Each row has a name. Each question is about the rows just above it.

[ 23 -18  32  -9  32 -46  22  -8  22  -9  18 -26  29  23  17  -6  22 -42]  (81)
[ 23 -18  32 -10  32 -46  22  -8  22  -9  18  21  17  24  17  -6  17 -41]  (70)
[ -1 -54  -8   1  39 -10   6 -27  -2  43   2  -1   0  15  -1  46   9   9]  (99)
Whose row is [ -1 -54  -8   1  39 -10   6 -27  -2  43   2  -1   0  15  -1  46   9   9]?
(99)
Go on from [ 2 -1  0 15 -1] to the end of its row.
[46  9  9]
The row with [ 23 -18  32 -10  32 -46  22  -8  22  -9  18  21  17  24  17  -6  17 -41] is
(70)
The rest of the row after [ 32  -9  32 -46  22]:
[ -8  22  -9  18 -26  29  23  17  -6  22 -42]

[ 1 39 38 -2 -1 -1 40  2  0 -1 39  0 38  0 37 36  1 38 36 36 38 39 38  0
  2  2 36  0  0  2 39  0  0 -1 -3  6 35 39 40] : (18)
[ 1 39 36 -3  1 -4  2 38  0 37  0 -2 -1  3 -1  0 38 38 36 -4 32 39  1  0
  2  0 37 38 38  1 39 38  2 38  2 44 37 39 40] : (145)
[ 1 38 -2 -3 -1 -4 40 38  0 -1  0  0  0  3 -1  0  0 38 36 -2 38 39  1  0
  2  0 36  0 38  2 39 38  2 38  2  6 35 39 40] : (24)
[-1  1 38  0  1 36  2 36  0 37  1 -2 -1  3 -1 41 38 36 -1 -4 -8 41 -1  0
 38 38 39 38 40 38  0 -2  3 38 37 38 38  1  4] : (27)
[ 1 39 38 -2 -1 -1 40  2  0 -1 39  0 38  0 37 -1  1 38 36 36 38 39 38  0
  2  2 36  0  0  2 39  0  0 -1 -3  6 35 39 40] : (33)
[ 1 38 -1 -2 -1 -2 40 -2  0 -1  2  0 38 41 37 41  1 38 -2  0 -2 38  1  0
  1  0 38  0 36 38 38 -2 38 36 35  0 35 39  2] : (32)
[-1 38 -2 -3  0 -4  2 38  0  0  0  0 -1  3 -1  0 38 38 36 -2 38 39 -1  0
  1 38 -2  0 38  2 39 -2 38 38  2  6 37 39 38] : (90)
[-1 39 37 -3 -1 -2 40  0  0 -1 39  0 37 40 -1 36 39 38 37 -2 36 39 -2  0
  1 38 38  0 36 40  2 -2 38 -2 -3  6 35 39  2] : (189)
[ 1 39 37 39 -1  0 40 -2  0 -1 39  0 37 38 36 40 39 36 38 -2 36  4  0  0
 38  0 38  0 -2 40  2 -2 40 -1 35  6 35 39  2] : (2)
Where do [-1  1 38  0  1 36  2 36  0 37  1 -2 -1  3 -1 41 38 36 -1 -4 -8 41 -1  0
 38 38 39 38 40 38  0 -2  3 38 37 38 38  1  4] appear?
(27)
Which row holds [ 1 39 38 -2 -1 -1 40  2  0 -1 39  0 38  0 37 -1  1 38 36 36 38 39 38  0
  2  2 36  0  0  2 39  0  0 -1 -3  6 35 39 40]?
(33)

[  3  -7  -5 -15 -35 -28 -31] -> (86)
[  1  19 -11   1  39  36  -9] -> (92)
[-32  22 -22  28  18 -36 -18] -> (91)
[-17  23  -4 -15 -35 -13  -5] -> (127)
[-32  22 -22  28 -22 -36  26] -> (21)
[ -9  -2  16 -31  23 -13  -4] -> (153)
[ 18  39  33 -33 -35 -13  -6] -> (69)
[ 18  39  33   6   7 -35 -16] -> (148)
[-32  23 -22   6   7 -36  26] -> (105)
Which value appears more than once in (92)?
[1]
After [-11   1  39], its row goes on with
[36 -9]
The rest of the row after [-32  22 -22  28 -22]:
[-36  26]
After [ -5 -15 -35 -28], its row goes on with
[-31]
The rest of the row after [  6   7 -35]:
[-16]
After [ 19 -11], its row goes on with
[ 1 39 36 -9]
Go on from [39 33  6  7] to the end of its row.
[-35 -16]

[-22  19 -15 -12] -> (83)
[-39  17  24   1] -> (170)
[-27 -16  16  -4] -> (129)
[-21  19  -3  31] -> (113)
[ -4  22 -16   8] -> (182)
[-22  19   5  -3] -> (67)
[-29   2   9  12] -> (187)
[-29   1  26 -20] -> (156)
[-39  17  19   1] -> (119)
[ 27 -12  -3 -23] -> (149)
The rest of the row after [-4 22]:
[-16   8]
Go on from [-27 -16  16] to the end of its row.
[-4]
After [ 27 -12  -3], its row goes on with
[-23]
Whose row is [-39  17  19   1]?
(119)
After [-22  19   5], its row goes on with
[-3]
Go on from [-29   1] to the end of its row.
[ 26 -20]
Go on from [ 27 -12] to the end of its row.
[ -3 -23]

[ -5 -11  -6  22  12   1   8   1  -4 -17 -10  -5   5  26  -5 -11   1   6
  -6 -15 -22  11  -9  20 -17] -> (82)
[ -5  -2  -6  22  12   1   8 -16  -4 -17  -6  -5   5  26  -5 -11   1   6
  -6 -15  -6  11  -9 -10 -17] -> (31)
[-13 -16  10  -5 -22  17   5  16  21   4 -10  -4 -22   9 -16  27  25  27
 -22 -11 -14  23  25 -18 -10] -> (132)
[ -3  -3 -10  13   4  13 -10  29  -6   6  26  24 -11 -24   3   4  -9 -34
   1  -6 -33   0  24  -9  10] -> (35)
[ -5  22  -4  10  10   3  10 -10  -6 -15 -10  -4   4  22  -9 -11   4   4
  -2 -11 -13  11  -9  20  10] -> (71)
[-14  -8  12   8 -24  27  13  13  12   9  -3  -7 -32  17 -15  18  16  19
 -23  17   6  23  22 -13   1] -> (95)
[  2  -8  11 -22  -9 -18  28   2  26  -5 -21  51 -27   6  13  18  19  -2
  -8  -4  -8 -17  49  13  10] -> (131)
Whose row is [ -5 -11  -6  22  12   1   8   1  -4 -17 -10  -5   5  26  -5 -11   1   6
  -6 -15 -22  11  -9  20 -17]?
(82)
After [-8 11], its row goes on with
[-22  -9 -18  28   2  26  -5 -21  51 -27   6  13  18  19  -2  -8  -4  -8
 -17  49  13  10]
Whose row is [ -5  22  -4  10  10   3  10 -10  -6 -15 -10  -4   4  22  -9 -11   4   4
  -2 -11 -13  11  -9  20  10]?
(71)
Where do [-14  -8  12   8 -24  27  13  13  12   9  -3  -7 -32  17 -15  18  16  19
 -23  17   6  23  22 -13   1] appear?
(95)
The rest of the row after [-11 -13]:
[11 -9 20 10]
Go on from [17  6] to the end of its row.
[ 23  22 -13   1]

